[ 0.3  4.8 -3.4 -0.3  2.5 73.2 -4.6] -> Q_875
[ 22.5  51.0 -45.2  93.0 -52.7 -27.9 -46.4] -> Q_648
[ 13.4  73.1  27.5   4.3  45.1 -40.9  72.1] -> Q_735
[ 15.5  60.9  37.5  -6.5  -8.7 -39.6  78.4] -> Q_686
[ 14.7  44.1 -42.1  72.3 -50.3 -21.4 -41.8] -> Q_458
[ 37.6 -28.1  -8.6   3.0   7.6 -13.3 -31.2] -> Q_813
[ 1.2  4.7 -3.2 -0.2  2.4  1.1 -4.4] -> Q_838
diff Q_838: [ 1.2  4.7 -3.3 -0.2  2.4  1.1 -4.4]
2, [-3.2]
q: [-39.6  78.4]
Q_686
succ: [51.0]
[-45.2]
succ: [-8.6]
[3.0]
succ: [73.1]
[27.5]
diff Q_686: [ 15.5  60.9  37.5  -6.4  -8.7 -39.6  78.4]
3, [-6.5]
diff Q_875: [ 0.3  4.8 -3.4 -0.3  2.5 73.2 -4.5]
6, [-4.6]

[ 8.8  9.3 10.3 -9.6] = Q_366
[ 41.5  64.0  12.8 -25.4] = Q_914
[ -3.8 -12.5 -87.1 -17.4] = Q_454
[ 0.7  0.9 -2.8 -0.9] = Q_558
[ 1.6  2.2 -3.8 -1.9] = Q_199
q: [0.7 0.9]
Q_558
diff Q_558: [ 0.8  0.9 -2.8 -0.9]
0, [0.7]
diff Q_366: [ 8.8  9.4 10.3 -9.6]
1, [9.3]
diff Q_914: [ 41.5  64.0  12.8 -25.5]
3, [-25.4]

[  5.5   3.9  -5.3  -2.6  10.3  -3.2  10.1   8.7  -7.6   2.0   6.7  -9.3
   7.4  -8.5  -2.3  -1.4   5.4  -3.8  -3.0  -6.3   3.1 -16.0   3.8  -2.3
   2.0  10.3  -2.9  -7.9   5.3 -11.1] : Q_82
[  5.5   3.9  -8.6   4.4  69.7  26.3  15.7   8.7  -7.6   2.0   6.7  -9.3
   7.4  -8.5  -2.3  -1.4   5.4  -3.8  -3.0  -6.3   3.1 -16.0   3.8  -2.3
   2.0  10.3  -2.9  -7.9  -7.7   1.4] : Q_866
[ 10.6  27.0  -8.6   4.4  69.7  15.7  26.3  -7.6 -55.7  41.6  11.6 -68.1
  30.3 -31.5 -78.6 -30.7 -21.6  -6.6  17.7  -8.4   6.8 -22.8  10.2  35.8
  56.0  60.3   6.6  10.1  14.8 -18.4] : Q_298
q: [  5.5   3.9  -5.3  -2.6  10.3  -3.2  10.1   8.7  -7.6   2.0   6.7  -9.3
   7.4  -8.5  -2.3  -1.4   5.4  -3.8  -3.0  -6.3   3.1 -16.0   3.8  -2.3
   2.0  10.3  -2.9  -7.9   5.3 -11.1]
Q_82
q: [-8.6  4.4 69.7 15.7 26.3]
Q_298
diff Q_866: [  5.5   3.9  -8.6   4.4  69.7  26.3  15.7   8.7  -7.6   2.0   6.7  -9.3
   7.4  -8.5  -2.3  -1.5   5.4  -3.8  -3.0  -6.3   3.1 -16.0   3.8  -2.3
   2.0  10.3  -2.9  -7.9  -7.7   1.4]
15, [-1.4]
diff Q_82: [  5.5   3.9  -5.3  -2.6  10.3  -3.2  10.1   8.7  -7.6   2.0   6.8  -9.3
   7.4  -8.5  -2.3  -1.4   5.4  -3.8  -3.0  -6.3   3.1 -16.0   3.8  -2.3
   2.0  10.3  -2.9  -7.9   5.3 -11.1]
10, [6.7]

[ 15.7   1.3   5.1   8.3  16.4  -1.4  10.5 -10.6 -28.6  -2.1 -39.7 -12.6
 -14.0  24.0 -11.0  -7.9 -16.8  -4.4 -11.5 -22.5 -17.5  28.2 -29.0  33.5
   0.5  20.1  29.2   5.6 -10.7  13.3  23.9  -3.1 -20.1  29.5  -3.6  17.0
 -12.7  -9.1  -2.9 -27.1 -31.7  40.8  22.4 -34.4  -1.1   9.5   1.7  18.8
 -18.0  21.9   2.4   7.8  23.2 -32.0 -39.3  30.0] = Q_54
[ 15.7   1.3   5.1   8.3  16.4  -1.4  10.5 -10.6 -28.6  -2.1 -39.7 -12.6
 -14.0  24.0 -11.0  -7.9 -16.8  -4.4 -11.5 -22.5 -17.5 -13.2 -29.0  33.5
   0.5  20.1  29.2  11.3 -10.7  13.3  23.9 -12.8 -20.1  29.5  -3.6  17.0
 -12.7  -9.1 -20.3 -27.1 -31.7  40.8  22.4   6.7  -1.1   9.5   1.7  28.3
 -18.0  21.9   2.4   7.8  23.2 -32.0 -39.3  30.0] = Q_320
[ -8.8  -4.6   7.3  11.6   9.4   7.9   9.0   8.4   6.4 -51.3   6.7   2.3
 -13.9  15.6   6.6   2.7 -11.1 -17.8 -18.7   9.9 -13.1  15.0 -27.0  13.7
  19.2  -9.6  63.0  -0.9  11.1  -5.2  27.9   1.4   6.6  43.1  18.8   9.3
  -2.5  -7.3  -1.1   2.7 -22.2  -7.0  -0.9 -33.4  11.3  28.6  -7.5 -12.8
 -10.4  22.1 -18.0  -9.6   2.6 -16.8  -6.4  -9.2] = Q_688
succ: [-13.1]
[15.0]
diff Q_320: [ 15.7   1.3   5.1   8.3  16.4  -1.4  10.5 -10.6 -28.6  -2.1 -39.6 -12.6
 -14.0  24.0 -11.0  -7.9 -16.8  -4.4 -11.5 -22.5 -17.5 -13.2 -29.0  33.5
   0.5  20.1  29.2  11.3 -10.7  13.3  23.9 -12.8 -20.1  29.5  -3.6  17.0
 -12.7  -9.1 -20.3 -27.1 -31.7  40.8  22.4   6.7  -1.1   9.5   1.7  28.3
 -18.0  21.9   2.4   7.8  23.2 -32.0 -39.3  30.0]
10, [-39.7]
succ: [28.2]
[-29.0]

[-31.4  66.8  13.4 -44.5 -11.6]  Q_664
[-31.4  66.8  13.4  29.5 -21.8]  Q_763
[-31.4  66.8  68.7  29.5 -21.8]  Q_95
[-31.4  66.8  13.4 -44.5  64.7]  Q_48
q: [-31.4  66.8  13.4  29.5 -21.8]
Q_763
diff Q_48: [-31.4  66.8  13.5 -44.5  64.7]
2, [13.4]

[-20.8   9.1 -14.3  18.7 -28.0  -5.1 -14.6 -34.7  25.4] = Q_947
[-14.3  18.7   9.1 -20.8   5.0 -19.3  -5.5  15.9   4.6] = Q_341
[ 20.1  -4.9 -41.7  18.0 -57.0   4.8  19.3  -4.7 -33.0] = Q_37
[-10.9   9.1 -14.3  18.7 -28.0  -5.1 -14.6 -34.7  25.4] = Q_653
[ 40.3  -4.9 -41.7  18.0 -57.0   4.8  19.3  -4.7 -33.0] = Q_106
diff Q_341: [-14.3  18.7   9.1 -20.7   5.0 -19.3  -5.5  15.9   4.6]
3, [-20.8]
q: [-20.8   9.1 -14.3  18.7]
Q_947
succ: [-10.9]
[9.1]
diff Q_653: [-10.9   9.0 -14.3  18.7 -28.0  -5.1 -14.6 -34.7  25.4]
1, [9.1]

[  0.9  -2.5 -17.0  -4.7  41.6  10.9  11.1  -4.4   7.1   0.8  11.4   2.9
  -8.5 -13.7  -7.8   7.8  -4.3  28.0  -0.6 -26.2  -6.4   1.0  -8.2  -3.3
  -2.5 -15.1   5.4  -0.4  -6.7] : Q_737
[  0.9 -12.7 -33.6  -5.9  75.6  12.8  12.4 -11.8  18.4   0.8  30.5  10.1
 -18.8 -29.1 -12.9   7.8  -7.6  52.2  -0.6 -47.3 -14.1   2.9 -18.5  -3.3
  -2.5 -25.9  22.4  -0.4 -14.6] : Q_988
[  0.9   0.2  -1.6  -3.9   2.4 -10.1  11.1  -4.4  -7.7 -12.2   4.7   2.9
  -8.5  -2.0  -7.8  -7.7  -0.3  -1.4  -1.7   6.9  -6.4   1.0  -8.2  -3.3
   6.2   6.5   3.1  -0.4  -6.7] : Q_854
[  0.9   6.3  22.7  -0.2 -58.8  -5.5   3.5  13.1  -6.0   0.8 -18.0  -5.5
  12.9  20.1   8.8  -2.6   6.5 -38.5  -0.6  34.9   9.9   0.0  13.5  -2.1
  -0.4  -2.5  22.4 -25.9   6.9] : Q_610
q: [ -2.5 -25.9  22.4  -0.4]
Q_988
diff Q_988: [  0.9 -12.7 -33.6  -5.9  75.6  12.8  12.4 -11.8  18.4   0.8  30.5  10.1
 -18.8 -29.1 -12.9   7.8  -7.6  52.2  -0.6 -47.3 -14.1   2.9 -18.5  -3.3
  -2.5 -25.9  22.4  -0.5 -14.6]
27, [-0.4]

[ -2.7  -0.7 -39.3   5.5  -5.7 -14.5  32.7  -1.8   8.7  16.9  -9.4   8.4
 -30.1  -0.9  17.8 -16.2 -19.7 -16.3 -42.4 -48.7   9.4  48.9  17.6 -27.1
  17.0   2.0 -42.5]  Q_847
[ -3.5  19.7 -56.9 -35.4   4.2  -2.8  31.1   4.3  32.9  17.7 -13.2   4.5
 -30.5  35.3  13.5 -36.5 -17.8 -59.8 -91.3 -52.9  44.1  57.3  27.0 -30.1
  41.2   4.9 -45.7]  Q_603
[ -6.3  15.3 -50.6 -39.0   6.7   8.2  -0.3  -2.6  31.9  15.8  -2.1   3.6
  -3.9  27.4  -3.9 -13.3  -4.0 -23.1 -45.0 -40.7  44.4  27.0   8.0 -22.2
  40.4  14.9 -17.5]  Q_531
[ 18.1  -6.9 -14.9   4.7  16.7 -23.9 -23.6  14.2  -4.6 -25.7  11.8  14.0
 -14.8  58.1  25.0 -13.8  12.1 -49.9 -23.8  -7.7   0.4   6.4  13.7   6.8
  24.1   6.2  -9.9]  Q_154
[ 12.5   1.0  -9.3  21.1   4.7 -26.0 -19.6  23.4  31.9  15.8   9.9  13.7
 -30.7  57.1  27.3 -33.5  12.6 -33.3 -36.8 -14.0   8.2  26.8  -3.3   6.2
   0.3  15.2 -29.4]  Q_850
q: [-50.6 -39.0   6.7   8.2  -0.3]
Q_531
q: [ -6.3  15.3 -50.6 -39.0   6.7   8.2  -0.3  -2.6  31.9  15.8  -2.1   3.6
  -3.9  27.4  -3.9 -13.3  -4.0 -23.1 -45.0 -40.7  44.4  27.0   8.0 -22.2
  40.4  14.9 -17.5]
Q_531

[-72.3 -68.0  49.7  54.3] -> Q_907
[ 79.1  68.9 -52.7 -74.9] -> Q_162
[ 49.8  55.7 -24.4 -62.0] -> Q_703
succ: [49.7]
[54.3]
q: [49.7 54.3]
Q_907

[-25.9 -50.1  45.9  25.2  -8.4]  Q_79
[-25.9 -50.1  45.9  25.2  -6.6]  Q_344
[  3.8  -6.9  72.7 -58.2  28.7]  Q_3
diff Q_79: [-26.0 -50.1  45.9  25.2  -8.4]
0, [-25.9]
diff Q_344: [-25.9 -50.1  45.9  25.3  -6.6]
3, [25.2]
q: [25.2 -6.6]
Q_344
q: [45.9 25.2 -8.4]
Q_79
succ: [72.7]
[-58.2]

[-21.6  -8.3  63.7 -41.3  39.3 -89.7  -6.3  38.0 -12.5  31.7  18.2 -93.9
 -65.5 -49.7 -45.4  16.1   6.4  50.5  20.7 -85.1 -80.4 -33.9 -45.9  36.0
  13.5 -12.3  36.7 -36.8   4.2] -> Q_189
[  7.1  15.6   7.6  20.0  14.6 -14.6 -13.4  62.4  -7.7  70.9 -88.5  57.3
  15.5  31.2   8.1   9.3 -35.1 -21.6 -21.3  -3.5  -8.1 -30.8   9.6 -41.5
 -15.3  12.8   8.7  21.1  11.4] -> Q_132
[  2.1  17.1 -20.3  54.1  25.2 -62.9  19.7 -67.0  51.1 -54.6  10.9 -92.9
 -50.1 -44.6  52.8 -22.1  -3.3  42.9  -2.5 -41.9  -6.9 -12.6  19.8   7.3
  56.1  35.5  10.8 -37.8   2.0] -> Q_969
succ: [15.5]
[31.2]
diff Q_132: [  7.1  15.6   7.6  20.0  14.6 -14.6 -13.4  62.4  -7.7  70.9 -88.5  57.3
  15.5  31.2   8.1   9.3 -35.1 -21.6 -21.3  -3.5  -8.1 -30.8   9.6 -41.5
 -15.3  12.8   8.7  21.0  11.4]
27, [21.1]

